The rows below come in pairs that one turn or mirror swaps. Which row does each named row swap with?
The rows were stretched afterwards, more along some directions than others.
z_900: -0.432,-0.126,0.146,-0.560,1.377,0.819,0.242,1.977,-1.438,1.025,-0.234,0.383,-1.448,-0.346,0.116,0.701,0.300,1.305
z_338: 0.264,-1.266,1.630,0.066,-1.562,-0.572,-0.057,-2.036,0.077,-0.459,1.520,0.917,-0.366,0.276,0.972,-2.639,0.577,-0.742
z_823: 0.400,0.849,-0.772,0.754,-0.345,1.325,2.330,-0.700,-1.059,-1.125,-0.251,-1.716,2.196,0.023,-1.063,-0.292,0.070,-0.190
z_165: -0.554,-1.597,-1.526,-1.261,0.273,1.253,1.643,0.197,-1.854,1.687,0.591,0.934,1.890,0.133,-0.211,-0.888,-1.036,1.303
z_577: 0.480,-0.290,-1.458,-0.062,-0.071,-0.546,1.067,-0.399,-0.816,-2.081,0.616,-0.857,0.490,0.253,0.592,-2.146,-0.357,-0.964
z_442: 1.296,-0.793,-0.583,-0.732,0.215,-1.369,0.826,1.290,-1.183,-1.480,-0.051,-0.052,-1.015,-0.892,2.092,-2.312,-1.327,1.247
z_499: -1.378,-1.728,-0.410,-0.740,-0.715,1.698,-0.134,1.063,-2.378,2.104,0.512,0.670,-0.667,0.438,0.471,1.195,-0.681,1.598
z_252: 0.746,-0.506,1.242,0.257,0.708,0.449,-0.488,0.492,0.244,1.735,2.084,0.500,-2.067,-0.138,0.218,0.372,-1.837,-0.240
z_752: -0.422,2.018,-0.108,0.896,-0.266,0.869,-1.199,1.433,2.154,-0.078,-0.653,-0.266,-1.037,-1.031,-1.676,2.230,1.257,-0.637
z_702: 0.272,-0.190,1.671,0.576,-2.707,0.939,-0.009,1.062,-1.895,-0.421,2.725,-1.155,-0.155,-1.265,0.666,1.706,0.945,-0.116
z_562: -0.105,1.518,0.277,0.683,-0.452,0.906,2.078,-0.755,0.468,-1.448,1.492,-2.349,1.287,-0.495,-0.642,0.847,0.833,-0.864
z_868: 1.396,-2.156,-0.425,-0.358,0.201,0.110,1.903,-1.418,-1.672,0.854,2.746,0.190,0.354,0.080,1.615,-2.467,-0.059,-0.129
z_66: -1.068,-1.735,0.448,-1.522,-0.284,1.971,-0.100,-0.564,0.645,1.044,-0.460,1.432,-0.819,1.064,-1.146,0.398,-2.045,-0.077
z_295: -0.581,-0.125,0.850,0.069,-0.252,0.359,-1.270,-1.298,2.413,0.455,-1.119,-0.200,-1.301,0.131,-0.873,-0.550,1.041,-1.003
z_464: 0.827,2.249,0.161,0.384,-0.038,0.131,-0.079,1.661,-1.721,-1.661,-0.461,-1.183,-1.074,-1.738,0.623,1.443,1.566,2.262
z_351: 1.061,0.586,-2.130,-1.322,0.433,0.119,1.565,0.648,-1.381,0.453,-1.432,-0.181,2.276,0.591,0.205,1.052,-2.082,0.517
z_834: -0.447,-1.804,0.180,0.077,-0.258,1.872,0.672,-0.669,-1.193,0.494,3.485,-1.079,0.320,-0.377,0.350,1.342,-0.412,-0.015
z_48: 0.534,-0.602,-0.760,-0.505,-0.198,1.812,1.519,1.651,-2.597,0.984,-1.040,0.750,0.319,0.108,0.113,0.514,-0.422,1.977
z_651: -0.635,-1.575,-0.172,-0.609,1.130,0.620,-0.567,-0.736,-0.961,3.193,-1.353,2.061,-1.712,0.503,-0.307,-0.741,-0.927,0.461
z_760: 0.647,-0.402,1.620,-0.482,-0.464,0.145,0.654,0.697,-0.250,-0.384,3.880,-1.117,-0.765,-1.234,1.627,0.602,0.972,0.730
z_330: 1.856,0.079,0.174,0.305,-0.388,-1.612,0.774,-1.562,0.376,-1.607,1.366,0.554,-0.110,-0.388,1.425,-2.489,-0.494,0.155
z_329: -0.722,1.003,-1.000,0.146,-2.117,0.206,1.761,0.204,-1.543,-1.767,-1.733,-0.589,0.512,-0.605,0.718,-2.744,0.637,-1.614
z_573: -1.456,-2.199,0.762,-0.512,-2.161,1.674,1.411,0.099,0.009,1.069,-0.364,-0.361,1.110,0.523,-0.639,-0.847,-1.360,-1.359
z_156: 0.537,-3.306,-0.162,0.673,0.213,-0.883,1.175,-1.438,-1.386,2.455,1.032,0.169,0.328,-0.407,1.391,-1.650,-0.456,-0.561
z_793: 0.458,1.777,-0.391,-0.008,-0.304,-1.997,-0.525,-0.192,-0.569,-3.009,-0.646,0.110,-1.462,-0.537,1.903,-1.029,0.866,0.700
z_14: 0.300,-2.297,1.599,1.420,-1.249,1.470,1.052,-0.711,-0.324,2.200,1.423,-1.374,0.324,-0.533,-0.939,1.500,0.071,-0.909
z_841: 1.334,0.646,-1.228,0.488,0.886,-0.200,0.108,-0.660,1.100,0.504,-1.545,-0.677,-0.656,0.092,-0.161,1.067,-0.925,0.234
z_963: 0.408,-1.473,-0.554,-0.617,0.843,-1.813,0.503,-0.781,-0.451,-0.632,1.317,0.761,-0.186,0.226,1.873,-3.207,-1.210,-0.569
z_243: 0.360,-1.155,-0.908,-0.361,-0.191,-1.054,-0.105,0.413,-2.384,0.150,-0.883,-0.021,0.709,0.896,1.524,0.752,-1.037,0.054
z_272: -0.008,-1.902,1.740,-0.725,-0.060,1.103,0.904,-0.463,-2.032,1.000,2.239,0.270,-1.493,-0.065,0.902,-2.222,-0.452,0.469
z_867: 2.320,0.094,-0.473,-0.309,2.454,-1.312,0.187,-0.226,-0.166,-0.245,1.301,0.219,-0.725,-0.183,0.912,-0.560,-0.212,2.074
z_322: 0.069,1.031,0.870,-0.213,-0.435,0.012,-0.929,0.270,1.031,-0.181,0.301,0.319,-1.499,0.783,-0.969,-0.219,-1.921,0.186
z_543: -0.529,-0.002,-1.150,-0.898,-0.809,-0.443,0.459,-0.811,-0.309,-0.544,-1.503,-0.121,-0.084,0.801,1.227,-1.262,-0.034,0.614
z_734: -0.200,0.983,1.660,-0.340,-1.424,0.436,-1.186,2.599,-1.129,-0.382,-0.980,0.032,-2.581,-1.373,0.642,1.031,0.302,1.464
z_908: 0.850,-0.255,0.702,-0.202,-2.400,-0.277,-0.509,-0.574,-0.254,-1.221,-0.861,-0.960,-1.052,0.503,0.772,0.561,0.893,-0.269
z_707: 0.980,-0.660,-0.513,-0.596,-0.267,-0.070,0.399,-3.048,0.339,-0.426,1.503,-0.238,-0.389,1.265,-0.017,-2.468,-0.602,-0.254
z_67: -0.538,1.120,0.558,0.365,1.428,0.727,0.601,0.200,0.561,0.448,0.086,-1.635,-0.481,-0.616,-1.929,0.598,0.186,-0.174
z_420: 2.239,-0.545,0.742,-0.111,-0.762,-1.260,0.801,-0.069,-2.943,-1.579,0.696,-0.058,-1.644,0.331,2.557,-0.550,-0.184,1.279
z_875: -0.115,-1.848,0.470,-0.474,0.545,0.015,0.820,-0.660,0.838,2.133,-0.354,1.220,-0.619,-0.412,0.792,-2.532,0.352,-0.642
z_531: 0.615,-0.124,0.191,0.210,0.546,1.354,-0.406,1.961,-2.342,0.849,2.132,-0.719,-1.669,-0.927,0.352,2.267,-0.782,1.211
z_383: 1.535,0.384,0.602,0.616,0.414,-1.466,0.323,-1.032,1.279,-1.252,0.728,-1.489,-2.105,-1.738,0.611,-2.631,-0.448,-0.152
z_9: -0.469,1.379,0.013,0.808,1.202,1.182,-0.325,0.805,0.500,0.508,1.588,-1.600,-1.204,-0.795,-1.066,1.497,0.304,-1.371

Swapped with z_156: z_499
Swapped with z_165: z_651
Swapped with z_573: z_841
Swapped with z_752: z_329
Swapped with z_531: z_963
Swapped with z_351: z_66
Swapped with z_900: z_868

